In the data rows, zero lies at 4.5, halfway between 4 and 5.
Here are some points:
[6 4 4 5 4 4 4 7 3]
[3 5 5 3 9 4 5 4 4]
[3 5 4 8 7 4 3 2 4]
[5 3 4 7 3 3 3 9 4]
[6 3 4 4 3 3 6 7 5]
[4 3 5 4 4 5 4 5 6]
[3 5 9 3 5 5 2 2 3]
[6 3 3 5 4 4 6 5 4]
[4 5 4 7 3 4 6 4 5]
[4 4 5 4 4 4 7 6 4]
[3 4 6 4 5 5 4 5 5]
[2 3 6 5 3 3 9 3 4]
[6 3 3 3 3 4 5 7 7]
[4 4 4 4 3 4 7 4 7]
[4 5 7 6 5 4 3 3 3]
[3 4 4 5 5 7 4 3 5]
[9 3 3 3 3 3 4 9 4]
[8 3 2 7 3 3 3 8 3]
[4 4 3 4 4 4 6 4 8]
Here are 22 more points, each followed by its number:
[2 4 8 7 3 7 2 4 3] 0
[3 8 3 4 9 4 3 3 4] 1
[8 3 3 4 4 3 5 5 5] 2
[4 4 5 3 6 3 8 4 5] 3
[5 4 4 6 4 5 4 4 4] 4
[5 3 4 5 3 3 6 6 5] 5
[6 4 4 3 4 3 3 6 7] 6
[3 5 4 5 9 3 3 4 4] 7
[8 3 3 4 3 4 4 5 7] 8
[9 3 4 4 3 4 3 6 4] 9
[3 3 4 3 5 4 5 4 9] 10
[4 4 3 5 6 9 2 3 5] 11
[4 3 5 4 6 3 7 3 5] 12
[4 7 6 4 4 6 4 4 3] 13
[5 4 4 3 3 4 7 4 7] 14
[3 4 3 9 3 5 4 4 3] 15
[3 5 9 3 5 4 4 3 2] 16
[2 6 9 3 3 6 2 3 2] 17
[9 2 2 2 2 2 3 6 6] 18
[4 4 4 4 3 7 6 4 5] 19
[4 3 3 5 3 4 3 5 9] 20
[3 6 5 4 6 5 3 3 5] 21
Which of these numbered points is nearest to each point below, ignoring the direction in which the first points spread most? Its number follows each.
[5 4 4 6 4 4 4 3 7] > 8
[5 6 4 3 6 3 6 3 4] > 2
[3 4 3 3 9 8 3 3 4] > 11
[3 4 3 3 5 3 9 3 5] > 3
[3 9 4 2 8 4 3 3 3] > 1
[3 4 4 9 4 6 3 3 3] > 15
[6 3 3 4 4 4 4 8 5] > 21
[2 8 6 3 5 8 3 3 2] > 13
[3 5 5 6 5 6 4 3 3] > 4
[8 3 3 3 3 2 4 8 7] > 6
[8 3 3 4 4 4 3 7 4] > 9
[7 3 3 7 4 3 4 7 3] > 4
